In the rows, 128 means zero.
Each path below is one point turned by a fixed rotation once a step. After each direction that follows a path, write how fast that rotation turns it, in deg/step (0 if it stays still).
Each turn is a multiple of 5 degrees from 10 to 175, or 0.
path 1
[140 130 115 118 123 128 136 131 115 114 142 122 140 134 130 130 141 118
 132 125 126 136 121 141 134 133 128 120 123 122 133 127 110 129 137 125
 132 117 126 132 118 126 126 129 125 135]
[143 132 111 120 123 125 139 134 116 117 142 126 144 126 124 132 140 124
 132 127 125 138 126 142 133 134 133 114 120 121 123 123 113 129 137 122
 128 119 129 131 123 131 124 129 124 133]
[145 135 113 121 129 123 137 134 117 124 143 128 142 129 126 132 140 131
 126 124 124 138 129 141 135 136 131 121 121 123 128 121 112 127 138 119
 133 123 133 140 123 131 126 126 126 134]
[140 132 114 116 132 128 136 135 117 121 145 120 140 133 125 135 138 125
 125 125 123 137 127 137 137 133 131 123 120 121 134 122 112 126 142 121
 131 122 126 141 120 126 127 126 126 139]
[142 129 116 117 126 126 142 132 119 119 141 117 143 135 120 132 134 124
 127 130 122 136 124 137 129 134 137 120 125 118 134 122 115 127 142 121
 127 118 125 138 124 128 126 126 123 135]
[143 131 118 120 125 122 143 129 116 122 140 122 145 139 125 132 139 125
 126 126 121 139 122 137 128 139 133 120 129 120 129 125 110 130 136 124
 131 117 132 135 126 129 128 126 126 133]
[141 129 115 121 123 126 137 132 112 117 141 123 142 139 131 134 144 121
 127 125 126 140 123 139 134 136 128 121 121 123 134 126 107 130 134 126
 137 122 131 134 119 124 129 127 126 133]
[141 132 111 119 121 129 135 133 114 115 143 123 140 130 122 130 140 120
 131 127 123 136 126 143 134 132 131 117 119 121 126 125 112 130 138 123
 130 121 128 129 122 130 125 126 123 135]
[145 133 111 120 124 121 139 135 119 123 141 126 141 128 123 131 139 129
 128 125 123 136 127 141 135 137 133 118 121 123 126 121 113 128 140 119
 130 121 133 137 127 134 124 125 125 132]
[141 132 116 119 133 124 135 134 119 128 142 121 141 133 127 135 141 129
 124 123 123 138 128 141 137 136 130 122 121 125 133 122 109 127 142 118
 133 120 129 142 123 129 127 126 128 140]
[128 128 128 130 130 129 129 129 126 129 129 131 129 128 133 128 128 131
 131 130 127 123 124 126 128 129 129 125 128 128 132 127 128 129 129 126
 124 130 128 127 129 127 129 128 128 128] => 0
[130 129 127 128 126 126 131 128 129 127 127 129 129 126 124 126 126 130
 129 130 127 127 128 128 125 130 131 125 130 126 124 127 131 128 128 128
 125 126 128 127 131 131 126 127 127 126] => 110
[130 127 127 128 124 128 127 129 126 127 127 129 124 127 129 126 132 125
 132 126 130 126 126 130 130 129 126 127 127 131 127 129 127 129 127 129
 130 127 130 124 129 131 125 127 126 126] => 55
path 2
[130 122 118 123 134 135 109 136 140 121 117 139 128 115 129 128 140 116
 124 127 123 118 113 127 135 130 124 114 118 129 131 146 127 121 122 129
 127 127 125 128 121 131 127 133 127 120]
[128 130 126 120 135 138 110 131 132 118 121 138 123 120 131 125 144 119
 131 130 125 116 112 124 131 129 123 123 125 128 135 147 129 116 131 133
 119 122 134 122 126 126 133 139 116 119]
[133 128 115 128 136 131 106 130 136 121 118 140 129 118 125 123 140 115
 123 129 129 119 115 126 133 131 124 115 123 131 132 148 128 122 123 132
 125 130 128 130 123 129 124 132 124 119]
[128 129 126 126 136 139 111 132 130 120 118 142 122 118 132 124 141 117
 132 130 123 116 114 119 131 131 126 121 124 126 137 145 124 120 129 133
 121 116 129 120 122 127 128 139 123 116]
[131 130 117 124 138 130 106 128 129 121 116 140 130 120 126 125 143 116
 127 134 133 121 117 125 131 131 125 121 126 129 134 152 127 119 126 130
 124 128 128 133 118 125 132 134 120 120]
[133 129 123 136 137 135 110 132 128 123 120 143 121 119 129 124 138 114
 128 129 126 119 116 118 128 133 125 118 125 128 132 143 129 122 125 133
 121 118 128 119 122 127 127 140 126 113]
[131 127 118 124 137 134 113 129 129 123 114 140 131 121 125 126 144 120
 129 136 128 119 118 119 132 130 126 122 125 128 138 150 122 121 128 132
 126 123 121 134 115 124 133 136 122 120]
[135 130 122 138 140 134 111 130 126 122 118 139 125 118 132 127 138 117
 124 133 131 121 114 120 128 138 126 121 126 126 132 145 132 119 125 132
 119 121 130 123 126 120 132 141 120 116]
[133 126 115 130 134 133 118 130 127 120 117 139 129 120 122 126 143 116
 124 134 122 121 117 117 129 133 127 118 124 129 136 147 122 127 130 134
 123 126 119 133 115 128 133 137 126 115]
[131 123 125 133 142 134 119 131 125 123 115 137 127 116 131 133 141 118
 123 133 129 121 116 117 132 137 125 121 125 124 134 146 129 117 123 129
 119 120 126 126 125 120 138 141 118 120]
[131 131 126 131 128 125 125 126 127 128 129 128 128 129 126 126 126 126
 125 128 131 130 128 131 127 130 127 127 129 130 125 129 131 128 127 129
 126 132 131 128 130 126 127 128 126 127] => 135
path 3
[118 127 132 122 133 125 109 128 114 131 125 123 126 115 129 112 133 113
 132 137 118 129 137 127 127 137 128 124 118 126 132 123 135 125 124 121
 119 129 127 131 151 129 126 141 129 120]
[115 123 137 120 133 131 113 132 111 127 128 122 122 119 130 120 137 119
 133 137 117 127 144 126 122 134 126 119 120 121 132 127 131 124 132 123
 119 130 122 131 148 135 133 136 136 120]
[117 123 136 119 132 127 108 131 115 121 129 122 128 125 129 118 134 121
 131 140 124 137 140 122 122 134 127 115 118 125 131 127 134 120 128 126
 116 123 122 126 150 128 130 136 140 126]
[117 126 133 121 133 129 108 126 118 127 129 125 126 124 129 110 135 119
 133 132 122 128 140 124 130 133 122 119 119 122 129 123 142 125 126 119
 117 123 122 125 147 124 129 142 136 117]
[117 126 141 125 134 126 114 128 117 132 131 122 126 118 131 115 140 124
 130 138 121 127 147 128 124 128 118 119 122 123 133 129 135 124 130 120
 123 129 121 128 150 129 130 137 142 120]
[116 128 141 121 134 126 113 128 118 126 132 125 126 123 130 120 137 116
 127 142 127 136 138 127 124 128 120 116 118 127 133 124 138 120 124 126
 113 124 126 125 150 134 125 129 140 116]
[117 126 132 123 134 131 105 126 117 131 130 125 124 127 126 113 137 119
 131 134 121 135 139 120 123 129 120 118 120 119 128 123 135 124 127 128
 116 125 125 125 141 124 124 135 142 110]
[122 127 134 129 137 122 109 128 117 137 129 120 130 117 125 112 137 122
 126 141 122 134 144 123 120 133 122 121 123 124 129 124 133 125 122 124
 125 131 124 128 150 124 123 136 139 118]
[117 129 139 125 134 128 113 127 113 131 127 124 124 116 128 117 137 110
 130 140 120 133 136 129 123 128 125 123 120 127 132 121 133 121 122 125
 118 129 130 130 151 138 124 133 135 113]
[115 123 132 122 136 133 109 134 110 127 128 124 123 124 125 119 140 119
 132 138 118 135 141 120 119 132 127 115 121 120 131 124 128 123 129 129
 119 128 125 130 142 132 128 132 139 112]
[126 128 132 129 128 129 132 129 127 128 129 128 127 126 130 131 130 126
 128 130 128 126 129 131 128 125 127 128 128 129 130 129 126 128 129 126
 128 129 129 129 130 136 130 126 128 128] => 100
[129 128 129 128 128 125 128 127 130 126 127 129 130 128 129 127 125 125
 127 130 131 131 124 130 130 129 129 128 126 132 129 127 131 126 124 128
 126 126 130 128 132 129 126 127 125 129] => 135
path 4
[121 139 132 138 128 124 123 113 128 128 119 126 132 135 129 130 119 128
 129 133 127 139 124 118 130 118 137 129 134 127 112 144 128 131 143 119
 126 128 130 120 133 127 117 122 144 127]
[118 136 129 127 129 122 129 117 128 127 116 123 136 130 134 131 122 127
 124 136 127 144 126 115 132 118 136 133 130 123 116 143 131 132 146 120
 133 127 127 122 129 127 121 121 147 129]
[120 138 128 129 130 123 122 116 126 125 120 126 133 131 133 128 123 126
 132 130 125 143 123 113 126 114 134 135 137 125 115 146 130 130 143 118
 127 131 129 119 133 125 114 123 146 131]
[121 139 131 137 129 121 127 112 129 129 117 121 135 133 131 130 120 126
 125 138 128 139 127 115 132 119 138 129 131 125 111 145 128 130 142 116
 129 128 130 122 130 129 122 120 144 127]
[117 137 127 124 129 121 126 119 128 128 117 124 136 128 135 129 124 126
 126 136 125 146 125 112 130 116 132 134 129 121 116 142 130 132 143 118
 129 130 128 122 128 125 119 121 146 129]
[121 139 130 134 130 123 123 114 126 127 122 126 133 131 128 127 121 122
 131 131 126 140 126 115 126 114 137 132 134 126 113 145 128 130 140 117
 125 132 131 124 136 125 117 122 144 129]
[120 138 130 132 131 121 128 114 128 128 116 121 136 132 130 128 121 124
 124 139 127 142 126 112 132 118 138 130 128 125 113 144 129 132 139 116
 130 128 128 123 129 126 122 117 145 126]
[119 137 127 125 132 119 123 118 128 125 120 124 134 129 133 127 124 124
 129 134 122 145 125 110 127 114 134 137 133 124 116 144 129 131 143 117
 126 132 132 121 130 125 117 122 144 132]
[121 138 130 138 131 120 122 113 130 128 119 124 134 132 130 127 120 120
 129 135 126 138 129 114 129 115 138 130 132 127 112 146 127 130 139 114
 124 128 132 125 134 125 119 121 141 129]
[118 137 130 127 131 120 128 116 129 129 116 122 137 130 133 128 122 123
 125 140 124 143 127 110 132 118 137 133 127 124 118 139 129 132 142 117
 129 129 129 125 128 125 124 119 146 127]
[126 127 127 121 127 127 130 131 128 127 127 128 129 126 131 128 130 129
 126 129 126 132 128 126 128 128 126 131 126 126 131 126 129 129 130 129
 130 128 127 128 124 127 129 127 129 129] => 135
path 5
[121 129 130 140 132 130 138 123 131 131 130 132 134 134 151 124 140 116
 130 124 131 143 131 129 130 130 135 121 127 121 127 132 110 127 134 122
 134 138 109 128 126 121 124 141 127 122]
[119 120 131 140 128 133 137 124 133 129 130 124 139 126 150 119 144 116
 125 121 132 144 129 123 126 133 134 123 125 120 130 134 116 119 132 124
 137 141 117 124 129 120 121 140 122 123]
[125 123 134 136 129 135 133 129 127 132 129 123 134 131 148 123 140 121
 131 122 126 143 128 124 124 134 139 118 126 118 122 129 109 124 134 121
 131 144 108 124 126 123 121 138 122 126]
[120 125 132 137 127 130 136 125 129 124 129 131 139 131 146 119 145 124
 125 120 136 147 135 128 123 128 134 124 127 118 128 135 113 128 134 119
 133 138 109 128 121 121 121 141 123 125]
[119 125 136 140 128 136 131 123 126 128 130 127 139 136 143 118 140 121
 131 123 133 145 131 125 125 135 134 120 128 121 126 129 109 128 134 124
 135 141 113 125 133 112 125 137 127 122]
[121 129 132 138 129 134 141 126 132 130 131 130 133 133 150 120 137 115
 128 128 130 144 128 130 130 129 136 120 126 116 128 131 110 125 131 125
 131 140 109 123 126 125 123 140 127 122]
[121 119 135 139 128 136 137 128 129 126 131 122 141 129 147 118 141 119
 124 121 133 147 126 125 125 131 135 122 124 114 127 133 115 121 129 125
 136 143 116 122 127 121 121 138 121 126]
[125 124 134 134 130 138 132 131 123 129 128 125 134 134 145 122 141 124
 131 124 131 147 129 125 125 133 138 117 128 116 122 128 107 126 131 120
 131 142 104 124 125 120 122 137 123 125]
[118 123 133 136 127 132 137 127 129 124 129 134 139 134 145 117 142 124
 124 122 136 148 133 130 127 129 132 124 129 117 128 134 110 130 131 124
 132 137 111 126 122 118 124 138 124 122]
[118 126 137 141 129 137 136 121 127 129 129 124 138 135 142 118 136 118
 131 127 134 146 127 125 129 135 134 119 128 117 126 128 109 126 132 128
 135 142 115 125 129 113 125 135 125 120]
[125 131 128 130 128 127 128 125 128 128 128 132 129 131 127 127 128 128
 129 128 131 128 130 130 129 128 126 128 130 131 129 127 126 132 129 129
 129 126 128 131 129 124 131 128 132 126] => 80
[126 124 128 129 126 129 127 127 129 125 128 126 132 125 126 125 130 128
 125 126 130 129 129 126 126 128 126 131 128 128 130 130 130 126 127 130
 131 128 133 128 129 125 128 128 127 128] => 145
path 6
[142 118 134 136 127 117 130 123 126 132 133 126 116 121 127 137 121 110
 119 132 139 120 124 132 126 117 126 129 134 136 137 128 130 128 132 121
 139 126 128 134 128 120 136 111 134 144]
[141 118 135 135 120 125 131 116 123 130 132 127 121 123 122 136 121 115
 119 131 136 124 121 133 119 121 130 130 138 133 137 130 126 131 132 127
 145 125 126 126 124 119 142 111 133 140]
[140 119 134 133 127 121 131 121 124 135 133 130 118 123 121 138 121 111
 120 131 133 124 127 136 118 117 130 133 129 136 135 123 128 127 125 127
 145 129 126 138 125 119 134 112 133 142]
[146 119 135 135 128 123 130 119 123 135 133 127 118 121 126 134 122 113
 116 128 142 124 126 131 121 122 130 125 136 134 139 130 129 129 130 121
 140 127 127 132 124 118 142 116 134 140]
[138 120 132 134 126 126 131 117 122 132 132 128 121 120 121 139 120 115
 119 129 135 124 127 135 115 123 131 126 129 131 137 126 125 130 126 126
 148 129 125 129 123 116 142 118 131 138]
[144 120 133 133 132 124 129 123 122 135 133 130 118 118 124 137 119 109
 117 128 142 127 128 136 117 121 129 125 130 138 137 124 131 130 125 121
 141 126 126 138 124 120 136 119 134 138]
[144 120 130 133 129 123 132 118 123 132 136 123 121 119 121 134 117 116
 113 124 140 122 125 133 114 124 131 121 135 133 142 129 125 133 132 123
 142 128 124 128 126 118 141 120 132 137]
[137 121 128 131 130 124 128 128 122 128 137 132 121 117 120 140 116 111
 115 129 136 126 127 136 116 122 126 128 127 135 135 124 124 131 123 125
 147 130 122 132 125 119 137 121 135 137]
[143 121 131 130 129 121 130 124 122 133 138 126 122 119 120 136 114 111
 114 128 140 128 126 134 116 124 130 123 133 141 140 131 129 132 128 120
 135 123 125 134 129 123 133 120 134 137]
[138 118 127 132 128 120 133 122 125 124 138 124 124 118 119 137 116 114
 114 127 136 122 124 135 117 123 126 123 132 132 140 128 119 132 131 124
 143 128 120 128 131 117 139 118 133 138]
[126 128 127 128 131 124 127 131 130 126 127 129 127 126 129 130 129 126
 130 129 126 127 130 128 129 124 125 130 123 127 127 124 126 127 126 129
 129 132 128 131 129 125 127 129 127 129] => 145
[130 129 130 130 126 128 130 125 127 131 126 129 126 130 130 126 132 129
 131 129 127 127 129 129 129 127 128 129 129 126 126 128 128 125 128 130
 129 129 132 130 125 125 130 124 127 129] => 25
path 7
[125 121 130 133 137 127 141 125 118 112 129 124 114 131 131 124 132 128
 126 113 134 124 125 122 134 112 125 130 132 115 133 125 117 131 146 131
 129 122 120 130 129 139 124 132 128 134]
[129 128 136 129 133 135 135 118 120 113 128 129 120 131 125 127 136 124
 129 114 130 129 131 115 133 105 125 130 128 117 132 124 114 127 142 128
 125 119 122 125 123 139 124 128 126 132]
[124 133 131 125 132 130 134 118 118 111 126 122 128 132 131 127 130 124
 126 118 127 132 126 120 137 111 124 125 135 116 133 129 116 129 145 136
 123 119 121 135 118 137 115 131 131 127]
[127 125 131 133 138 127 144 123 115 110 129 124 114 128 133 125 130 129
 123 114 129 126 120 123 133 111 127 126 137 113 134 125 118 133 145 131
 128 122 121 133 126 135 124 133 133 131]
[129 126 135 134 135 131 135 119 121 112 131 125 118 132 125 124 134 128
 126 116 130 129 130 118 133 104 128 130 128 115 133 121 115 129 143 128
 127 119 119 127 127 137 125 132 122 131]
[125 131 134 123 129 134 133 119 119 115 124 123 128 133 130 126 134 124
 129 115 132 131 130 116 138 109 124 128 130 114 133 129 115 129 146 134
 121 118 124 131 121 141 116 132 128 130]
[125 130 128 131 135 129 141 122 112 111 126 126 119 128 135 127 130 128
 124 116 128 128 119 121 134 113 124 128 139 115 131 125 119 132 144 132
 126 121 124 135 120 137 120 129 136 130]
[128 124 132 135 140 128 137 120 120 108 130 123 118 130 125 123 131 129
 122 117 125 128 125 121 133 106 129 129 132 117 134 120 114 130 142 128
 130 119 117 131 126 134 124 131 125 132]
[127 125 133 126 131 133 133 120 122 114 127 124 125 135 127 124 134 127
 128 114 134 129 133 118 140 109 125 129 128 114 135 129 115 130 147 131
 124 118 122 129 127 141 116 134 124 131]
[126 133 132 128 130 132 139 123 111 115 124 129 121 128 137 128 131 126
 127 114 133 129 123 116 131 110 123 129 136 115 130 127 117 133 144 133
 124 120 127 131 118 140 121 128 136 131]
[129 128 129 131 128 128 130 130 124 129 128 132 122 126 131 129 128 129
 127 126 129 126 126 128 125 128 127 129 129 128 126 127 129 130 127 126
 129 128 130 126 128 128 133 126 130 130] => 120
[128 130 131 126 124 132 125 127 127 131 127 130 129 130 128 129 130 127
 131 126 131 129 132 124 128 127 127 129 126 127 127 130 128 128 128 128
 126 127 131 126 127 131 129 126 127 128] => 100
path 8
[127 129 142 118 132 124 137 134 123 132 127 124 125 129 124 146 121 125
 130 130 132 145 134 127 132 120 136 122 124 134 119 122 129 128 112 122
 115 140 125 143 143 128 126 124 125 128]
[131 130 142 129 137 131 131 138 125 132 130 128 130 134 126 146 129 128
 133 131 133 144 135 131 118 124 134 132 143 141 135 128 129 118 117 127
 125 134 131 147 146 124 136 124 131 128]
[134 131 142 129 129 126 136 131 124 137 122 123 126 134 126 144 118 124
 128 126 125 139 130 125 123 119 137 127 127 134 123 120 126 130 111 130
 123 148 126 147 138 125 124 119 120 126]
[129 136 130 122 133 126 133 137 125 129 129 121 129 128 125 150 125 128
 133 128 134 148 140 128 124 123 137 133 135 139 128 127 130 117 111 116
 123 132 129 143 145 123 135 131 131 127]
[141 133 148 135 131 132 129 131 123 133 127 129 126 135 128 142 122 122
 123 138 123 137 136 127 124 121 137 134 138 138 127 120 128 126 116 128
 123 144 126 141 141 130 125 121 124 121]
[122 138 130 129 131 124 134 128 124 132 129 121 130 125 126 148 119 123
 126 125 132 144 137 127 122 125 140 137 127 133 122 131 127 123 109 131
 125 138 125 144 148 122 135 130 128 128]
[141 131 140 129 128 131 126 134 127 126 127 125 121 128 130 149 120 121
 125 134 128 140 140 124 127 128 140 130 137 145 130 120 132 121 121 122
 117 135 128 143 144 131 130 120 128 122]
[125 129 144 131 137 128 140 131 122 136 129 130 132 131 127 144 120 123
 122 131 129 147 139 128 127 123 140 135 129 126 124 132 131 126 118 131
 126 143 124 142 152 129 133 130 125 129]
[127 130 137 125 126 128 128 136 126 123 124 125 124 127 125 152 123 121
 126 128 136 137 132 129 122 131 140 128 133 145 123 124 129 125 119 130
 118 134 133 149 146 126 132 118 129 121]
[137 122 140 128 134 127 138 134 121 135 123 130 128 129 127 141 121 125
 128 132 125 152 139 125 128 123 140 127 129 130 135 129 132 123 122 126
 123 142 123 143 148 132 133 123 126 129]
[130 128 122 126 126 126 128 129 128 128 125 125 126 125 128 128 126 128
 129 126 127 130 130 125 130 129 130 124 123 129 130 126 130 125 128 125
 126 128 128 128 127 128 128 126 129 127] => 120
path 9
[126 133 131 122 131 124 138 127 126 117 132 150 123 125 131 136 123 127
 129 127 128 133 121 130 137 124 138 132 125 130 112 141 117 140 132 134
 131 136 135 128 123 127 140 145 126 132]
[136 142 130 131 138 122 133 119 124 118 127 132 126 129 133 133 127 136
 134 133 126 126 136 135 134 127 128 134 129 119 121 138 121 138 129 124
 138 131 135 135 126 130 154 146 135 131]
[128 134 129 122 130 121 136 122 127 114 134 144 127 120 130 131 122 131
 130 117 121 130 127 138 142 127 138 122 131 129 113 137 120 134 125 131
 143 131 125 120 122 135 141 142 130 133]
[129 133 123 133 132 130 132 123 118 117 133 135 124 127 132 132 128 135
 133 139 125 134 133 138 131 131 132 127 129 120 114 137 126 141 131 133
 131 138 140 124 126 125 149 150 133 134]
[131 134 130 120 135 121 135 123 135 122 131 146 127 129 127 138 127 128
 129 129 118 129 129 129 136 124 138 134 126 130 117 138 116 134 129 127
 143 132 125 132 126 133 150 143 127 133]
[131 141 132 131 130 123 136 116 119 113 136 137 129 123 135 131 125 137
 131 128 134 131 127 138 135 131 130 133 123 121 115 139 121 137 128 129
 136 135 138 132 121 130 138 146 136 128]
[129 135 127 127 133 125 133 128 133 119 128 140 122 128 124 132 123 129
 134 124 123 128 134 134 140 125 129 126 140 125 113 136 123 137 132 130
 137 131 130 122 123 130 154 146 134 139]
[131 131 127 124 132 122 134 118 117 110 136 141 126 125 136 136 126 133
 130 136 121 135 130 143 134 124 143 128 121 126 115 135 120 137 127 132
 131 135 132 129 130 129 141 145 129 124]
[132 140 131 129 138 131 133 119 132 126 129 140 131 128 128 132 128 132
 130 130 123 133 127 127 135 137 130 133 131 125 118 139 122 137 126 129
 141 138 135 127 122 135 150 147 134 138]
[127 132 127 123 129 120 138 123 124 114 138 139 122 120 130 137 126 134
 131 124 134 125 130 137 135 123 132 128 127 123 111 134 118 136 137 127
 138 132 127 135 120 128 144 145 127 127]
[128 126 128 127 129 127 127 132 127 128 127 129 127 131 128 130 127 125
 127 132 125 128 129 127 127 123 130 130 127 129 128 129 128 130 130 130
 124 127 130 128 131 124 130 128 126 127] => 110
[128 125 126 127 129 132 128 127 129 130 130 131 128 127 126 129 132 129
 127 132 126 131 127 126 124 131 130 128 126 130 128 127 129 128 127 128
 129 133 128 127 127 129 128 130 125 130] => 85
[128 130 130 129 126 130 129 128 126 129 127 129 130 128 130 127 127 125
 127 128 129 132 125 126 129 130 127 129 127 127 128 131 131 130 127 131
 125 131 133 125 126 128 125 128 131 128] => 145
[128 126 129 124 126 128 130 129 131 131 128 128 129 130 128 131 128 124
 127 126 125 129 130 127 129 128 126 128 130 127 130 129 130 126 128 128
 130 128 125 125 125 131 132 128 129 126] => 160
path 10
[115 129 123 127 127 112 135 137 126 140 128 133 131 119 121 126 134 126
 119 116 124 125 122 123 122 143 127 138 117 128 111 127 143 113 132 133
 133 131 114 124 127 115 123 127 126 129]
[115 127 122 130 126 117 135 137 125 132 127 135 133 118 117 129 136 123
 119 118 120 130 123 123 129 150 133 135 115 126 113 128 139 117 133 132
 132 136 114 126 126 114 127 123 125 130]
[116 121 121 128 127 118 136 132 124 136 126 133 134 124 119 130 134 123
 115 120 120 129 121 129 127 152 131 135 119 123 113 127 134 117 139 133
 131 128 118 126 125 110 129 117 124 132]
[113 121 121 123 125 113 135 132 125 140 130 129 133 125 120 129 129 124
 119 118 126 127 121 125 122 146 130 134 120 127 112 128 138 116 140 134
 132 121 119 125 124 109 131 121 128 129]
[114 124 121 125 128 113 134 137 125 138 129 131 135 123 117 127 130 125
 124 113 131 129 122 121 122 149 134 130 120 131 110 132 140 116 138 133
 136 133 120 129 127 114 129 122 131 130]
[117 125 119 129 127 119 130 138 122 134 124 131 130 120 117 124 130 124
 122 114 124 129 124 128 125 151 137 130 122 127 107 128 139 119 139 132
 139 132 121 130 126 118 128 115 127 128]
[119 123 118 129 129 120 134 135 124 142 124 132 131 123 124 124 130 125
 117 115 122 125 123 130 124 144 129 134 122 123 104 126 142 118 135 133
 139 123 118 124 128 118 126 115 125 129]
[116 125 121 128 127 115 135 139 124 141 128 133 130 121 123 124 133 126
 119 114 126 123 123 122 123 141 125 136 119 126 109 128 146 117 133 133
 136 126 115 123 127 117 123 125 125 129]
[116 128 122 130 126 115 134 139 124 134 125 137 133 118 120 127 136 125
 118 115 122 128 122 123 127 149 131 137 115 127 113 128 139 116 131 131
 134 138 113 125 127 117 124 123 124 131]
[117 125 121 130 127 118 135 135 124 134 124 135 134 120 120 127 135 124
 117 120 119 131 121 128 129 151 132 136 116 123 113 124 136 117 135 132
 132 131 114 125 125 113 128 118 122 130]
[129 129 127 131 128 132 127 129 127 124 125 130 128 127 126 127 129 127
 128 129 125 131 128 130 131 132 132 127 127 127 128 126 125 130 128 127
 129 132 128 130 128 130 129 124 127 128] => 100
